One turn sends every row of this set to another row. A few are shown first. Where does it send the rows asked after them?
rel: [ 0.03  1.68 -3.30 -0.59  1.02  3.91 -0.28 -1.62  0.30 -1.16 -1.61  2.29
 -0.82 -3.01]
nadek: [ 1.24  2.39 -1.49  0.04 -1.13  3.49 -1.90 -1.95  0.15  2.11 -1.57  2.73
 -0.95 -3.58]
Surez: [-0.81  0.43  2.54 -0.84 -2.88  0.12  1.65  2.03 -3.09 -1.38  1.76 -3.27
 -2.94  0.06]
gatuf: [ 0.02 -0.31  1.95  0.05 -0.66 -1.37  1.24  2.63  2.80 -1.28  0.21  1.57
  0.99  3.89]
Vomap: [-0.11  1.60 -3.15 -0.53  0.99  3.81 -0.51 -1.71  0.31 -0.92 -1.64  2.32
 -0.65 -3.22]
Nesus: [ 2.04  2.56 -1.07  0.22  0.52  4.48  0.20 -0.64  2.23 -0.12 -1.24  3.72
 -1.01 -0.74]
liro: [-0.76  0.22  2.65 -0.19 -1.15  0.15  2.51  2.42 -0.72 -2.70  1.79 -1.99
 -2.01  2.79]
tutak: [ 1.88  2.90 -1.34 -0.57 -1.12  4.49 -0.62 -0.82 -0.10  1.03 -1.00  2.59
 -1.85 -3.42]
Dag: [ 2.34  3.04 -1.17 -0.53 -0.45  4.94  0.58 -0.24  0.92 -0.09 -0.78  3.04
 -1.77 -2.05]
zek: [-0.34  0.51  1.31 -1.78 -4.78 -1.33 -1.21  1.79 -3.00  1.75  0.45 -1.37
 -0.88 -2.94]
pigos: [-1.47 -1.07  1.66  0.72 -1.31 -3.25 -1.77  0.74  2.25  1.42 -0.75  1.43
  2.31  2.03]
seb: [ 0.03  1.53 -3.21 -0.34  1.13  3.75 -0.32 -1.69  0.82 -1.13 -1.73  2.57
 -0.35 -2.57]
luk: [-0.22  1.47 -3.21 -0.36  1.23  3.57 -0.63 -1.85  0.77 -0.82 -1.70  2.60
 -0.32 -2.77]
Nov: [-2.03 -0.45  2.75  2.05 -0.91 -3.02 -2.52  0.17 -1.02  2.13 -0.74 -0.61
  2.43 -1.69]
vukib: [-1.39 -0.40  3.12  2.62  0.95 -2.50 -0.93  1.00  1.29  0.07 -0.58  0.61
  2.92  1.65]
Por: [-3.06 -1.16  1.94  0.91 -2.52 -3.13 -1.91 -0.88 -1.51  1.65  0.36 -2.28
 -0.25 -0.10]
Radeg: [ 1.35  1.47  1.29 -1.18 -2.01  2.48  2.26  1.97 -4.02 -0.48  2.74 -2.21
 -1.84 -1.52]
gagim: [-1.51 -0.85  0.68  1.22 -1.45 -1.82 -2.67 -2.01 -1.91  3.65  0.56 -0.74
  1.75 -1.74]
kam: [ 1.30  0.91  1.96 -1.52 -2.02  0.67  2.87  4.25  0.40 -2.43  1.15  0.15
 -1.04  2.22]
ladid: [ 1.52  0.93  1.57 -0.07  0.15  2.52  3.64  2.46 -0.74 -2.27  2.48 -0.57
 -0.86  2.33]
Betu: [ 1.38  2.00 -1.18  0.68  0.60  3.38 -0.97 -1.57  2.49  0.89 -1.78  4.08
 -0.14 -0.76]
mibo: [-1.71 -0.70  2.53  1.07 -0.20 -1.49  1.25  1.03  1.18 -2.00  0.86 -1.02
 -0.25  4.00]
fefus: [-1.48 -0.71  1.20 -0.25 -3.55 -3.31 -3.00  0.35 -0.71  2.96 -0.52 -0.16
  1.35 -1.40]
lufos: [ 0.03  0.56  3.47  1.67  1.29 -0.31  2.01  3.12  1.16 -2.36  0.42  0.33
  1.47  2.55]
bem: [ 0.04  1.69 -3.14 -0.43  1.05  3.98 -0.19 -1.64  0.63 -1.24 -1.68  2.47
 -0.52 -2.63]
gapif: [ 0.94  1.63  3.40  0.10 -0.38  1.13  2.90  4.19 -1.52 -2.66  1.24 -1.12
 -0.40  0.35]
tiri: [ 0.56  1.57  2.94 -0.38 -2.34  0.71  1.06  3.45 -3.93 -0.75  1.07 -2.38
 -0.89 -2.95]
Vufi: [-0.96  0.68  2.78  0.46 -2.59 -1.46 -1.63  1.39 -3.68  1.64  0.00 -2.15
  0.64 -3.96]
fudem: [ 0.23 -0.35  1.55  1.47  1.63  0.40  1.82  0.72  1.92 -1.09  1.48  0.90
  1.61  4.17]
bitud: [-0.19  0.43  0.79 -0.49 -2.94  0.25 -0.92 -0.18 -4.52  2.42  1.68 -2.27
 -0.55 -3.42]
Dom: [-1.93 -0.16  2.14 -0.42 -3.46 -1.47 -0.62  0.39 -3.54  0.72  1.17 -3.29
 -1.79 -1.39]
pered: [ 1.13  1.28  1.64 -2.39 -4.05  0.67  1.58  3.83 -2.56 -0.80  1.21 -1.13
 -2.05 -1.08]
peb: [-0.22  1.63 -3.31 -0.47  1.00  3.53 -0.64 -1.96  0.59 -0.90 -1.75  2.43
 -0.44 -3.06]
puvi: [-2.96 -1.40  2.32  1.68 -0.74 -3.08 -0.94 -0.52  0.80  0.31  0.20 -1.16
  0.67  2.58]
muzu: [-1.49 -1.17  1.12  2.33  0.93 -1.77 -1.46 -1.54  1.28  1.86  0.51  0.91
  2.85  2.13]
moki: [ 0.79  1.91 -1.41  0.73 -0.13  2.84 -2.03 -2.23  1.69  2.08 -1.84  3.55
 -0.02 -2.29]

muzu -> gagim
Betu -> moki
Vufi -> tiri
Where do these go?
puvi -> Por
pered -> kam

